(in the rows, 128 means zero)
A state moves one step at a time under one of 7 hidden systems, and each row is a state written as 26 numbers. Each run below is a few steps of one system.
Lebi, run 1:
[[155 135 157 141 139  64 176 107 167 133 100 131 171 164 159 101 128 145
  166 135 174 173 146 124 142 147]
 [104 106 118  70 169 214 136 173 151 148  99 114 138 120 112 157  94  99
  127 142 107 126 120 164 149 116]
 [108  85 122 135 119 105 139 106  98 113 101 117 124  85 131 137 141 154
  124 105 163  71 159  56  76 158]
 [122 134 171 137 172 132  93  97 119  81 190 170 109 126 106 115 114 137
  136 123 128 123 135 190 189 133]
 [160 146  91 132  88 138 112 167 147 152 130 115 186 176  98 135 183 120
  142  95 146 111  88  86 147 152]
 [ 84 115 148 150 103 126 188 106 155 149  81 124  77 101 137 101 131 150
  115 110 144 144 103 181 144  76]
 [121 120  88 101 116 164  65 144  78 147 167 137  90 120 109 126 114 130
   81 136  69 117 128  89  93 120]
 [163 149 161 182 116  55 129  98 128 102 140 133 119 161 197 117 160 163
  128 148 149 146 143 121 121 149]
 [145 173 125 121 138 173 126 173 149 140 145 107 149 138 125 164 107  61
  147 155  97 161 108 196 148 103]
 [124 115  95 122  95  93 181 122 127 162  81 106 159 102 123 122 113 120
  143 117 146 133 150  62  61 125]]
Rus, run 2:
[[170 159 149 161 132 140  99  99 120 146 184 149 168 148 100 118 168 125
  144 108  87 108 162 138 125 198]
 [148 141 109 159 107 137 177 146 167 160 128 106 142 197 146 102 126 116
  110 112 112  70 128 174 162  88]
 [ 99 106  85  79  62 162 158 166 125 130 143  97 107 108 130 146  83 141
  114 119 131 121  93  92  99  78]
 [130 133 150 102 109 116 140  79 105  78 151 161 105  69 141 134 131 199
  131 138  90 170 122 111  99 158]
 [180 185 129 146 173 123  94 126 123  93 124 154 138 150 143 149 154 105
  122 173  61 127 129 176 150 148]
 [143 154  83 159 123  66 151 162 139 125  72  93 151 154 137 134 124  71
  130 141 158 101 117 124 130  71]
 [ 75  96 125  81 133 113 136 133 126 128 111 128 102  85 106 114  68 124
  139 131 177 186 110 112 128  73]
 [131 106 154  90 176 137  81 106 112 132 121 163 141 111 118 124 148 164
  142 137 127 181 148  81 116 205]
 [142 126 167 187 185 137 116 120 147 132  98 127 131 163 156 134 180 112
  124 131 138  76 159 174 162 170]
 [105 120 107 160 104 142 122 170 124 155 153  84 134 138  99 137 113  59
  130  94 181  66 125 132 132  87]]
mapi, run 3 (10 x 26):
[[133 158  90 124 127 160 104 173 142 124  90 122 140 134  85 157 171  86
  123 123 108 111  62 155 171 100]
 [ 95 121 104 152 110  67 120 102 108 142  63 140  90  88  91  97 156 128
  106 106 146 142 104  98 105  87]
 [115 128 144 126 168 128  40 125  98 147 155 157  69 144 133 102 121 128
   92 156 109 188 129 137 140 117]
 [157 141 143 176 119 119 104 149 133 182 122  95 143 174 182 142 177 109
  123 143 149 156 151  93  92 172]
 [ 98 122 168 167 141 152 177 125 147 166 128  93 111 108 150 130  90  79
  137 130 148 128 169 199 115 102]
 [127 104 104  89 118 144 135 130 106 159 178 120 162 114  92 117  58 111
  144 116 116 114 178  80  74 136]
 [145 101 160 100 132 116 179  94 153  95 155 150 142 152 174 105 100 209
  140 133 131 128 156 121 144 161]
 [148 132 116  96 127 203 141 171 148  85 139 111 160 136 139 191 138 134
  135 139 103  75 101 149 161 150]
 [119 144 104 151  87  87 172 103 121  72  96 128 138  72  87 138 155 134
  143  93 139  72  99 120 119 111]
 [126 147 109 100 143 107  84 115 110  92 150 182 104 123  68  97 112 136
  117 130  94 151  82 154 178  86]]
Dovot, run 4:
[[148 122  97 114  69 136 111 145 116 172 175 113 141 166 145 121 131 159
  111 118 111 144 132  49  80 151]
 [123 135 185 171 108 128 186  92 149 109 131 117  90 105 194 138 138 165
  122 138 116 146 139 187 122 129]
 [153 165  89 123 114 157 112 159  95 122 164 108 144 110 115 171 102  73
  121 150  63  97 140 134  84 114]
 [140 137 122 132 111  30 187  99 135  80 112 134 147 120 143 106  90 143
  153 134 163 130 136 114 120  94]
 [140 135 114  49 161 178 120 167 149 104 113 140 137 136 137 159  99 135
  129 175  90 172  94 148 165 117]
 [142 122 116 136 144  90 131 118 120 115  48 124 164 101 125 152 186 130
  147 130 153 118 134  67  95 181]
 [ 94 123 158 138 200 138  97 116 122  92 111 152  94 103  98 129 124 104
  127 134 142 108 123 199 187 107]
 [143 125  89 120 126 113  66 159 116 162 150 128 171 171  77 110 142  99
  136 103 164 124 119  59 136 144]
 [ 96  99 179 148 126 131 164 103 170 162 107 132 102 140 140  84 153 167
  129 100 173 165 113 165 171 127]
 [117 114 114 121 120 217  88 150 107 189 153 116 110 126 115 142 144 115
   94 114  76 113 141 116  96 153]]
Dus, run 5, 10 rows:
[[123 133  88 101 103 146  94 143  83  71 149 135  86  91 123 166 131 149
   93 141  81  91  91 105 115 107]
 [157 185 135 172  90  51 125  95 112  74 149 148 128 109 124 133 167 141
  146 126 127 153 100 128 125 124]
 [143 183 114 134 145 107 119 142 145 159  93 139 139 148 100 110 128  75
  133 150  94 195 101 175 151  85]
 [115 103  95 110 146  84 142 144 129 168  38 112 126 135 150 112 114 113
  114 149 157 152 142  72  93 102]
 [ 93  95 173 120 197 133  88 124 103 102 123 126  77  96 171 149 102 125
  120 165 167 153 160 133 120 142]
 [157 140 152 148 145 144  78 141 109 131 178 117 175 139 130 167 155  94
  161 129 149 126 161  96 105 204]
 [128 125 166 165 133 141 181 118 176 157 135 113 173 158 115 113 132 104
  168  90 174 102 149 180 165 144]
 [ 95  81  95  76 120 199 147 153 143 175 138 121 137 138  83 106  84 128
  118  93 119  88 127 118 137 109]
 [115  82 133 104 100 133 150  96 120  94 147 150 100 116 146 111 136 225
  109 105 125  91 124  86 125 152]
 [151 170 135 149 109 163  99 125 114  81 171 148 100 119 130 155 174 149
  106 133  63 112  86 174 154 138]]
Dob, run 6:
[[117 141 164 141  94 133 171 142 143  85 125  92 118  84 181 191 134 131
  157 146 171 167 100 147 112 125]
 [134 163 123 128 142 128 128 109 102 115 137 139 168  59  58 150 114  68
  167 125  94 132 146 149  98 142]
 [149 117 106 111 185  61 137 102 136 117  78 166 167 165 106  76 106 136
  133 138 127  99 162 113 155 125]
 [105  89 125  80 167 168 103 181 152 123  92 115 114 160 156 147 127 141
  114 149 174 136  91 117 182 118]
 [ 94 106 148 147  94 152 119 126 113 122 124 108 118  68 114 170 186 138
  143  90 178 122 104  90  99 170]
 [123 150 160 183 150 117  99  72 109 135 158 165 115 107  70  93 156 110
  131  93 104 113 151 179 142 146]
 [162 133  84 132 133 114  98 150 137 175 138 135 146 226 124  78 127 119
   94 125 103  95 137 109 154 112]
 [ 98  99 132 120  77 145 167 154 160 160 124  94  89 151 187 120 116 164
  105 126 165 158  98 121 129  86]
 [111 133 147 120  90 183 125 118  97 130 181 119 100  59 128 167 121 130
  130 129  88 157 135 128  67 148]
 [180 168 136 165 136  72 147  76 113  94 156 153 154 133 139 111 124 131
  141 140  78  98 178 148 106 150]]
Lebi, run 7 (10 x 26):
[[155 107 129 117 148  91  91 120  96  96 189 136 142 155 164 127  94 152
  132 147 150 106 177  66 104 164]
 [152 149 178 129 143 148 148 137 171  88 153 124 169 146 151 163 138 127
  176 137 161 150 114 180 181 163]
 [118 129  96 110 103 172 174 142 144 152  84 111 175  88  63 150 142  97
  150  90 114  97 110 130 114 128]
 [ 94  86 114 118 135  91 148  78 109 115 107 162  92 100  97  68  99 170
  102 100 127  84 142 115 126  95]
 [141 121 119 102 147 138  51 149 110  86 177 158 103 174 143 128 140 168
  100 145 125 119  96 109 181 134]
 [140 165 148 181  90 120 127 144 146 118 106 101 130 130 159 171 216 125
  140 123 160 151  78 137 139 149]
 [104 157 119 154 115 136 139 115 120 176 105 123 106  77  75 117 125  67
  123 118  89 156 123 178 102  82]
 [138 108  94 115 129  80 105 116 102 177 138 140 122 169 134  68  89 135
   97 133 111 135 171  65  89 111]
 [142 113 169 117 160 141 121 146 151 113 150 120 110 180 217 140 107 159
  118 176 149 164 140 142 156 141]
 [138 144 138 134 114 186 143 164 132 123 130  84 163  90 140 210 152  86
  157 134 126 122 128 133  90 168]]
bula, run 8, 10 rows:
[[122 145 125 210  91  75 145 121 126 114 111 102  88 137 154 123 163 116
  102 111 157  77 111 152 134  79]
 [113 152 101 110  90 120  82 148 106 153 175 133  97 125  92 110  95 101
  114 128 114 193  89 121 122  65]
 [154 136 138 119 108 100 150 100 138 171 100 137 143 139 162 103 149 170
  131 145 102 206 143  86  81 164]
 [128 131 150 131 188 167 132 137 131 136 100 115  99 127 183 153 103 101
  106 182  87 129 165 187 121 125]
 [131 122 108 137 127 105 126 153  97 108 151  86 154 112 140 165  88  77
  147 137 166  79 169  81  75 124]
 [116 125 170 111 143  96 154 107 147 100 169 144 152 115 102 107  78 125
  182 117 185 174 130 154 164 120]
 [146 116 108  61 150 190 132 143 153 141 110 145 193 136  83 138 138 143
  149 121  92 129 119 112 147 180]
 [113  93 139 153 145 130 170 107 143 103  60 126 112 119 146 128 169 165
  109 107 147  43 133 137 150 143]
 [105 126 108 135 126 134  60 145  86  87 179 137  82 116  92 136 126 113
   98 111 134  80  93 132 158  89]
 [152 159 126 157  72  75 110 110 129 139 151 142 147 152 109 102 184 153
  143  93 152 170  91  87 127 145]]
Dovot, run 9 (10 x 26):
[[117  90 140 132 177 153 110 153 120 155 165  98 127 165 156 129  73  86
  122 137 162  80 192 129 121 133]
 [113  97 160 117 101 141 155 141 143 125 193  95 157 126 141 146  88 130
  175 105 212 135 143 102 122 145]
 [128 126 154  94 102 194 183 110 155 123 169 135 167  94  97 145 117 157
  166  98 102 135 123 159 135 166]
 [152 124  96 123 102 147 172 105 126 107 122 143 158 122 103 126 148 164
  119  99  70  33 136 120 121 154]
 [125 124  99 132 101 110 133 136 119  51 130 131  90 131 145 137 135 167
   94 124 128  56  82 131 164  80]
 [134 167  99 116  77 107  88 154 111  93 135 133 108 115 118 154 166 139
  120 137 122 177  44 102 135  98]
 [142 176 129 158 128  79 121  95 130 146  71 154 116 111 112 105 179 126
  122 141  88 203 104 151 122 118]
 [133 136 107 145 186 109  93 132 116 174  74 133 103 159 137  99 119  84
   86 165  86 130 163 143 118  99]
 [111  96 134 138 164  85  95 152 113 151 119  99 108 154 176 120  91  97
  121 155 201 148 165  89 108 113]
 [107 113 185 110 155 161 115 139 140 147 168 112 141 114 140 149  97 102
  173 142 181 207 148 141 125 157]]
Rus, run 10 (10 x 26):
[[117  86  83  96 134 142 145 158 123 120 138 108 133 160 140 120  68 127
  104 127 138  36 149 102 134  91]
 [112 106 142  89  85 133 136 132 124  58 176 132 118 101 143 156 118 192
  146 114 174 131  84  94 144 138]
 [146 171 149 125 126 163 122 109 132  92 131 158 148  84  87 159 182 135
  155 125  80 158  92 168 152 173]
 [157 162  83 164 141  98 136 117 126 141  65 142 143 142  91 105 165  97
  107 119  73  74 129 149 131 104]
 [102 103  88 119 117  88 110 149 113 135 110 125  73 156 138  91  97 129
   81 133 153 117 102 103 143  44]
 [109 117 150 103 108 122  82 138 112 128 146 127  99 109 151 142 142 158
  132 144 167 225  95  81 111 146]
 [141 156 184 172 162 137 122  97 134 156 106 136 133 106 142 140 174 109
  145 145 107 185 162 168 107 185]
 [138 132 114 170 167 118 130 138 125 173 122 103 148 164 127 110  98  55
  118 136 117  69 192 150 110 113]
 [109  81 118 106 104 107 156 146 137 131 172 104 134 163 146 104  58 141
  133 113 196 104 143  89 132  93]
 [117 102 163  65 117 192 139 132 145 106 173 134 143 101 133 159 118 180
  159 127 140 174 107 120 140 173]]
Dob, run 11 (10 x 26):
[[141 147  89 130  87 110 111 192 120 125 144  81 160 143 136 171 124  77
  148 135 172 127 104  80 103 110]
 [ 97 123 165 125 124  97 177  85 146 144 113 141 130  75 100 104 105 128
  171 114 162 207 129 151 120 118]
 [145 116 117  85 194 178  97 125 115 151 110 157 152 128 102 126 121 124
  118 149  60 120 168 120 116 179]
 [135 100 135 157 145  94 148 132 139  90  95 112 123 164 192 134 145 160
  112 131 177  49 145 114 148 137]
 [ 93 133 139 127 111 173  96 171 127 112 184 105 114 109 100 165 115  86
  146 109 175 135  80 159 166  98]
 [137 139 116 131  81 102 141  88 123 158 137 150 170 108  64  92 154 146
  154  78 120 149 128  76  94 160]
 [128 123 142 128 173 150 139  98 150 150  95 164  96 158 137  80 132 158
   90 142  66 128 139 190 170 117]
 [136 114  81 125 105 147  98 183 106 123 128  89 106 155 176 166 138 127
   82 146 122  69 117  74 105 114]
 [105 142 172 168  81  85 145 103 121  92 172 118  91  88 147 134 120 135
  147 117 183 172 105 144 121  98]
 [158 179 119 109 136 146 101 123 120 159 157 150 174 119  75 127 122  87
  152 138  62 186 136 141 109 152]]
bula, run 12 (10 x 26):
[[188 166 109 121 123 145 145 159 169 117 110 125 186 192 147 149 168 132
  138 145  93 119 101 141 165 152]
 [ 95 121 106 140 105 132 180 150 142 119  50  94 104  89 136 157 141 106
  116 125 147 103  92 149 125  70]
 [ 96 112 108 106 130  91  86 102  71 104 140 158  83  68  81 108  97 134
  111 125 122 143 125  88  98 100]
 [174 148 148 135 162  77  80 104 125 121 142 168 148 177 147 102 156 160
  136 149 122 178 141 107 146 176]
 [141 141 138 150 155 169 126 178 165 165  83  88 144 165 161 163 164  77
  129 154 137 137 119 167 151 134]
 [ 76  97 115 146 109 134 151 133 111 168 102  88 110  77 103 132 103  81
  129 100 170 102 149 107  75  96]
 [110  99 153 104 149 109 104  79 105 131 193 171 112 122 101  71  74 161
  133 110 134 151 164 114 128 135]
 [180 133 144 111 139 171 116 145 156 128 164 134 173 198 164 137 152 165
  134 141 105 126 136 124 158 195]
 [119 134 137 163  99 169 188 151 158 124  98  82 131 110 154 176 154 103
  132 114 142  74 111 178 135 114]
 [ 94 123  93 119  91 114 135 109  91 109 153 137 104  66  63 114  87 114
  121  95 117  98 116 119 102  72]]
Dus, run 13:
[[ 98 141 121 170  89  99 145 106 129 107 106 137  89  97  85 111 170 131
  117  86 141  99  73 164 163  78]
 [113 143  93 118 107 106  74 117  96 163 134 159  88 121  74  82 131 127
   95 118  90 177  96 106 119  83]
 [142 136 141 152 125  78 114 109 131 154  92 139  90 161 190  97 164 168
   94 157 118 192 127 107 113 130]
 [125 150 142 160 146 152 103 162 118 153 109  88  88 124 189 172 137  75
  103 179 116 159 138 161  97 114]
 [127 130 136 162 116  94 142 130 108 148 151  88 145 105 147 144  88  74
  157 133 168 133 182 102  54 127]
 [132 118 170  99 169 137 151 117 148 134 180 136 159 142 134 111  49 117
  169 143 141 160 180 160 141 141]
 [157 104 113  67 144 178 155 163 159 125 122 116 199 161 139 156 111 147
  152 138 122 100 143  96 133 177]
 [108  99 140 119 138 157 180 123 144  62 103 124 136  89 120 159 137 152
  145 108 150  44 118 153 159 138]
 [120 133 100 112 116 142  93 119  97  90 169 161 135  95  41 127 134 125
  133  91 110  74 101 120 151 124]
 [147 142 118 141  97  77 120  98 143 121 123 169 134 159  93  75 174 181
  123  93 129 139  82 112 174 126]]
mapi, run 14:
[[ 99 120 138  89 150 170 119 122 101  63 113 141  94  42 114 177 128 144
  126 148 100 128 104 142 123 138]
 [172 169 115 162 148  72  85  96  92  84 131 163 159 121  93 129 174 118
  138 126 101  91 140 107 119 167]
 [139 150 128 153 156  86 117 142 161 126 110 137 135 188 125  96 134 102
  132 130 165 137 100 173 208  85]
 [ 86 103 101  97 115 158 107 174 134 184  82 104 121 116 101 136 140 101
  125 116 171 175  88  88 119 107]
 [ 89  95 169 147 148 133 112  74 100 154 106 149  70  71 132 107 148 158
  110 122 122 158 160 121  91 162]
 [157 139 143 166 162 151  71 129 107 151 191 128 126 178 147 121 132 105
  107 136  97  88 182 142 128 165]
 [142 130 132 170  80 106 181 147 165 158 151  82 158 180 163 120 116 110
  144 104 186 104 139 130 128 106]
 [ 88 109 131  74  95 185 180 136 147 144 153 117 121  85 106 131  67 134
  143 113 122 160 109 152 120  93]
 [150 117 111  88 117 134 141  93 103 111 129 158 140  97 123 125 128 190
  120 132  59 116 146  78  81 174]
 [166 149 134 146 154 105 136 123 136  56 131 144 120 163 181 139 138 155
  109 164 100  74 128 167 173 126]]

Name the system that made each run.
run 15:
[[113  84 163 124 140 134 165  66 132 158 110 148 136  98 114  90 135 178
  137  98 126 127 180 109  99 185]
 [139 111 139 130 172 187  87 138 118 121 176 136 113 169 143 130 126 130
   98 135  92  57 155 157 162 153]]
 => Rus
run 16:
[[110 141 131 159 127 187 111 146 146 155 134 125 115 139  79 127 166  95
  115  92 114  91  94 194 180 112]
 [119 122  80 145  52 119 137 124 117 178 129 116 120 133  92  95 152 139
  103  77 118  99 113  77  91 103]]
 => Rus
run 17, 2 rows:
[[148 131 120 137  98  96 196 104 159 144  95 125 199 129  98 108 148 133
  170  88 147 105 143 104 115 157]
 [ 97  98 120  92 180 164 136 125 139 122 109 153  99 128  97  98  88 135
  104 126 105  95 125 184 185  86]]
 => Dus
run 18 (2 x 26):
[[160 139 116 115 131 167  84 190 120 136 183  93 151 173 177 173 112  96
  127 165 123 126 143 102 108 152]
 [117 134 166 162  99  93 203 106 151 112 115 100 153  84 141 150 123 116
  179 114 188 145 137 143 104 129]]
 => Dovot
run 19:
[[130 156 138 136  92 131 111 148 161 131 134 130 139 149 108 134 185 134
  147 106 164 186  50 139 183 128]
 [105 136 119 141 112 158 146 120 139 200  56 122 118  90  86 118 171 109
  117 110  91 162 113 143 101 126]]
 => Rus
run 20 (2 x 26):
[[129 151 135 105 129 190 147 131 160 130 111 145 114 123 115 133 146 149
  116 137  62 164  81 198 170 120]
 [141 130  75 144  97 113 143 131 103 126  76 112 121 112 139 146 159 132
   92 131  83  61 132  83  73 123]]
 => bula
run 21:
[[133 152 101 109 101  67 148 118 104  97 138 132  97 109 148 118  68 131
  113 164 102 166 122 118  94  58]
 [153 155 132  81 152 102 115 135 119  94 117 137 135 112 165 156 102 132
  145 193 106 218 125 114 107 134]]
 => Dob
run 22 (2 x 26):
[[165 172 166 130 117 120 162  99 142 108 191 142 171 122 131 133 101 129
  177 140  99 183 147 167 122 151]
 [166 140  85  84 128 141 190 144 165 140  85 128 206 153 110 128 110 122
  149 131  81 106 133 127 130 129]]
 => Lebi
run 23, 2 rows:
[[119 155 131 134 153 173  64 127 107 137 147 156  86 116  92 124 143 105
   98 140  66 148 106 187 153 113]
 [162 139  89 167  94  64 115 131 111 150 107 117 133 175 157 108 159 135
  104 130 129 104 139  60  87 124]]
 => Dob
run 24:
[[118 121 175 133 164 152 140 128 169  99  85 134 112 137 161 147 174 159
  132 139 155 141  93 183 196 142]
 [106 134  93 145 111 173  95 157 102 146 109 107 126  85  74 166 167  75
  115 102 117  82 105 114 103 128]]
 => Lebi
run 25:
[[168 140 141 174 167  82 113 115 119 150 147 122 149 181 164 107 111  95
  126 147 128 102 204 129 107 147]
 [120 110 143 119 131 137 164 169 166 145 156  86 156 169 160 133  67  97
  156 130 197 131 144 143 150 100]]
 => mapi
run 26 (2 x 26):
[[134 150  80 105 103 142  86 165 113 132 181 132 146 141  55 126 105  82
  131 109 111 114  89 124 149  84]
 [131 118 123 120  88  75 174  95 157 150  93 144 132 151 133  72 146 189
  130 107 147 171 104  98 135 117]]
 => Dovot
run 27:
[[102 130 173 177 142 168 102 141 126 157 172 103  77 139 157 134 117  85
  112 131 150 133 141 198 146 107]
 [146 137 112 138  75 123 137 138 123 177 183 100 182 138 110 127 112  96
  160 100 141 134 155  79  70 148]]
 => Rus
run 28 (2 x 26):
[[ 99 112 112 100 107  94 193 136 142  88  94 111 119 101 137 134  74 130
  144 134 175 128 101 129 136  60]
 [118 116 116  52 148 133  96 120  99  83 127 168 125  74  93 141 112 163
  140 147 108 176 106  88 122 143]]
 => bula
run 29:
[[ 77  89 134 130 133  92 137 122 117 117 102 117  52 112 162 104  92 143
   95 136 172 130 124 129 130  61]
 [124 130 145 106 137 142  47 141  95 125 183 135 124 106 125 154 129 119
  146 146 149 198 123  81 107 168]]
 => Rus
